In the data rows, the value 128 means zero.
Some points:
136 64 153 115 169 91 137 103 74 139 129 173 119 99 100 89 154 100 126 107 155 76 141 121 122 159 98 143 114 160 98 114 151 141 118 156 115 130 164 115 124 139 132 135 114 114 194 66 125 193 200 86 196
96 134 132 134 169 151 118 117 202 162 134 145 89 141 93 163 135 89 131 113 118 118 80 132 170 130 100 171 123 159 126 115 147 134 138 146 87 120 164 85 157 117 193 167 130 137 162 196 126 131 77 158 90
127 123 92 136 143 142 78 156 136 127 132 108 87 112 103 112 151 112 77 143 107 215 161 152 113 108 135 133 154 148 152 139 179 162 62 91 186 130 134 116 118 152 135 106 146 69 145 195 103 86 136 112 178
144 98 145 117 132 117 93 113 152 140 155 136 159 132 173 154 155 156 85 119 119 142 62 117 128 163 127 131 81 87 152 155 95 102 134 106 153 138 208 196 194 109 131 138 187 158 121 138 115 168 163 136 162
180 112 144 173 148 128 157 147 115 172 156 44 97 112 140 132 133 108 103 147 138 106 122 135 117 146 149 100 124 141 112 51 130 67 148 128 151 50 104 122 87 64 124 87 163 152 145 113 165 138 92 97 118
159 149 152 107 142 98 142 177 171 119 175 103 134 94 136 165 150 171 159 197 131 138 79 172 143 126 131 113 82 97 125 110 140 190 161 144 151 130 80 67 122 186 130 143 138 134 126 104 76 149 145 117 94
119 140 138 155 104 104 163 140 182 70 102 143 84 157 105 118 119 136 139 134 89 155 150 85 44 111 135 121 136 163 91 197 91 105 121 164 140 103 117 97 148 132 132 87 158 108 147 117 98 167 71 137 138
148 165 152 183 132 126 99 72 88 126 151 173 137 112 75 160 140 107 121 97 126 172 102 105 135 127 102 130 166 122 131 152 94 182 174 152 130 105 128 164 79 168 85 112 124 165 84 143 164 104 66 114 184
139 144 140 113 186 139 140 105 171 132 93 130 128 100 94 93 177 137 134 108 125 102 134 162 183 61 167 84 122 90 68 197 144 84 127 169 162 144 108 164 109 110 128 130 101 135 86 132 104 113 139 147 123
111 149 93 168 122 68 135 173 138 179 123 128 64 95 178 139 145 79 105 93 153 167 177 140 166 99 80 186 118 146 117 144 98 91 141 137 79 138 116 139 148 149 82 128 114 169 85 118 119 116 186 180 109
111 148 62 137 163 103 132 69 126 130 104 92 200 68 166 98 62 132 162 163 207 151 113 128 113 172 171 150 90 179 122 159 91 164 134 154 154 149 93 171 115 94 170 136 164 128 165 117 155 88 117 99 119
97 150 137 120 129 151 118 185 141 111 178 111 90 184 121 86 108 132 114 135 147 143 94 74 158 160 165 50 153 110 169 141 116 160 133 145 50 115 132 120 154 102 132 126 149 115 133 67 141 51 164 115 142
193 137 109 121 94 158 156 125 146 142 120 172 135 151 144 159 182 111 127 141 136 85 166 128 106 155 71 115 114 147 147 155 129 131 80 104 151 95 62 156 148 169 192 97 109 133 148 106 149 48 137 98 136
78 147 150 105 126 160 152 124 158 98 148 138 185 117 124 128 111 211 55 124 95 92 169 144 145 100 131 142 139 159 122 77 67 146 80 195 137 127 135 110 138 109 94 106 145 166 148 137 172 124 147 161 125
173 106 122 153 126 131 92 148 113 158 81 140 156 151 178 78 114 181 116 123 147 150 140 55 118 96 111 99 146 112 184 120 109 120 141 156 165 128 158 77 104 157 154 132 31 96 150 168 110 131 132 183 110
143 149 143 87 127 100 122 82 108 105 130 102 147 131 196 156 193 114 92 111 98 128 171 110 129 142 163 118 78 126 95 165 154 168 128 98 99 133 133 82 140 91 112 153 105 45 120 119 179 124 84 115 85
126 102 156 148 127 111 120 67 86 153 163 143 52 87 111 142 90 216 145 81 203 115 164 157 144 120 134 114 123 114 152 159 114 150 106 79 108 130 108 102 167 118 116 117 142 163 159 130 112 134 125 107 82
113 54 97 120 94 137 110 148 90 141 93 136 156 141 109 130 98 114 47 171 86 139 103 112 186 98 100 161 112 119 106 177 123 142 138 114 108 109 66 159 78 107 100 151 137 118 173 112 66 160 89 134 100
125 133 173 149 136 153 104 154 160 145 84 138 188 98 167 131 171 102 187 179 148 126 167 137 122 119 102 161 180 71 171 143 119 142 92 120 86 106 113 115 130 91 152 116 147 116 81 141 111 196 156 109 105
122 152 92 110 122 112 113 173 158 128 127 158 159 78 75 184 139 183 152 98 84 83 108 103 127 159 176 127 154 155 174 178 146 77 197 81 100 130 104 86 85 108 103 127 112 119 136 171 141 127 145 211 174
78 117 97 122 147 103 117 117 94 104 183 143 143 131 115 93 142 77 144 192 71 91 177 104 121 107 146 86 124 168 148 124 96 115 133 88 158 143 190 132 100 152 141 145 123 163 95 126 62 130 128 147 61
152 154 112 104 164 183 170 175 120 152 150 167 152 194 110 167 126 106 154 70 188 184 158 95 125 119 195 167 131 122 110 109 100 120 120 107 172 166 143 133 86 106 135 163 145 114 139 68 145 165 128 121 117
125 158 135 76 106 137 157 169 109 133 90 81 171 93 100 88 75 105 104 95 147 129 123 155 67 142 79 95 159 122 77 137 169 163 112 84 109 95 171 115 111 174 173 155 151 155 96 120 154 147 113 159 116
143 141 175 124 91 107 77 121 146 133 77 174 163 133 120 73 134 116 150 59 120 146 78 122 147 123 137 140 119 208 87 63 91 123 148 75 134 124 103 119 157 109 89 106 127 129 69 125 66 98 154 84 135
83 148 118 120 11 106 126 98 135 152 145 173 117 155 140 98 167 140 153 181 184 134 114 177 158 91 146 108 136 125 126 87 176 115 135 123 132 142 120 140 101 116 140 125 141 132 129 132 156 138 91 184 194
103 171 105 110 109 141 131 130 101 162 109 146 121 91 121 161 80 124 108 143 144 112 122 131 134 141 106 101 110 84 133 103 109 33 96 155 117 142 157 98 140 151 119 159 106 81 91 117 120 129 90 24 166
159 125 144 78 133 97 155 105 97 103 122 157 111 156 107 73 117 82 95 116 100 149 109 206 78 158 182 175 105 92 227 96 162 123 120 197 125 122 109 157 136 117 134 144 105 165 148 133 165 125 150 77 87
113 139 111 161 178 184 117 90 84 142 106 119 86 182 116 115 101 138 154 148 83 121 116 148 111 101 91 125 109 127 161 104 134 121 191 101 149 121 91 135 189 159 109 157 185 72 97 83 188 153 167 156 119
161 141 152 156 90 169 139 135 141 68 85 90 115 71 142 141 98 108 162 137 106 132 164 90 129 100 182 95 81 109 141 63 162 142 110 99 73 167 149 190 136 172 124 132 125 155 181 135 138 138 135 143 142
107 75 110 142 84 108 227 127 154 65 126 115 105 139 113 147 93 98 115 124 169 69 117 126 148 133 127 143 155 93 112 120 121 171 182 110 178 96 169 131 141 124 124 87 110 87 111 203 136 105 153 124 127
155 131 93 132 161 160 108 89 115 117 184 68 147 155 107 107 88 144 120 161 113 127 135 129 119 146 125 194 117 103 88 123 155 127 103 129 92 135 121 105 197 114 139 80 55 164 91 128 93 154 108 162 167
32 119 139 184 102 120 95 170 104 177 118 98 116 171 169 152 161 114 170 84 71 88 109 136 107 154 138 128 173 112 90 145 151 152 134 154 179 174 132 131 141 146 120 144 91 161 159 112 132 117 132 90 122
118 63 119 115 129 122 97 117 134 50 134 98 130 164 132 191 133 158 140 89 150 151 116 112 139 167 59 90 134 146 150 100 180 86 98 163 108 160 124 155 82 121 142 84 127 113 76 113 164 129 116 137 68
183 112 158 76 158 132 155 132 101 115 143 109 110 156 171 130 109 149 204 168 93 117 114 152 101 115 89 157 189 137 90 128 107 102 116 130 111 155 145 167 88 119 63 172 145 122 162 167 101 78 116 129 161
Along one direction, these points spread out more than along any other. Take the direction at right angles to it along which they spread out most. Go by this last direction. How many in every 100 of the points above lie lower along it than each point below? Round to a whole number. More than half of the points above lie lower than the first one.
107 75 110 142 84 108 227 127 154 65 126 115 105 139 113 147 93 98 115 124 169 69 117 126 148 133 127 143 155 93 112 120 121 171 182 110 178 96 169 131 141 124 124 87 110 87 111 203 136 105 153 124 127 3
125 133 173 149 136 153 104 154 160 145 84 138 188 98 167 131 171 102 187 179 148 126 167 137 122 119 102 161 180 71 171 143 119 142 92 120 86 106 113 115 130 91 152 116 147 116 81 141 111 196 156 109 105 62
173 106 122 153 126 131 92 148 113 158 81 140 156 151 178 78 114 181 116 123 147 150 140 55 118 96 111 99 146 112 184 120 109 120 141 156 165 128 158 77 104 157 154 132 31 96 150 168 110 131 132 183 110 21
119 140 138 155 104 104 163 140 182 70 102 143 84 157 105 118 119 136 139 134 89 155 150 85 44 111 135 121 136 163 91 197 91 105 121 164 140 103 117 97 148 132 132 87 158 108 147 117 98 167 71 137 138 15
125 158 135 76 106 137 157 169 109 133 90 81 171 93 100 88 75 105 104 95 147 129 123 155 67 142 79 95 159 122 77 137 169 163 112 84 109 95 171 115 111 174 173 155 151 155 96 120 154 147 113 159 116 6
143 149 143 87 127 100 122 82 108 105 130 102 147 131 196 156 193 114 92 111 98 128 171 110 129 142 163 118 78 126 95 165 154 168 128 98 99 133 133 82 140 91 112 153 105 45 120 119 179 124 84 115 85 18
159 125 144 78 133 97 155 105 97 103 122 157 111 156 107 73 117 82 95 116 100 149 109 206 78 158 182 175 105 92 227 96 162 123 120 197 125 122 109 157 136 117 134 144 105 165 148 133 165 125 150 77 87 59
96 134 132 134 169 151 118 117 202 162 134 145 89 141 93 163 135 89 131 113 118 118 80 132 170 130 100 171 123 159 126 115 147 134 138 146 87 120 164 85 157 117 193 167 130 137 162 196 126 131 77 158 90 47
152 154 112 104 164 183 170 175 120 152 150 167 152 194 110 167 126 106 154 70 188 184 158 95 125 119 195 167 131 122 110 109 100 120 120 107 172 166 143 133 86 106 135 163 145 114 139 68 145 165 128 121 117 71
111 149 93 168 122 68 135 173 138 179 123 128 64 95 178 139 145 79 105 93 153 167 177 140 166 99 80 186 118 146 117 144 98 91 141 137 79 138 116 139 148 149 82 128 114 169 85 118 119 116 186 180 109 94
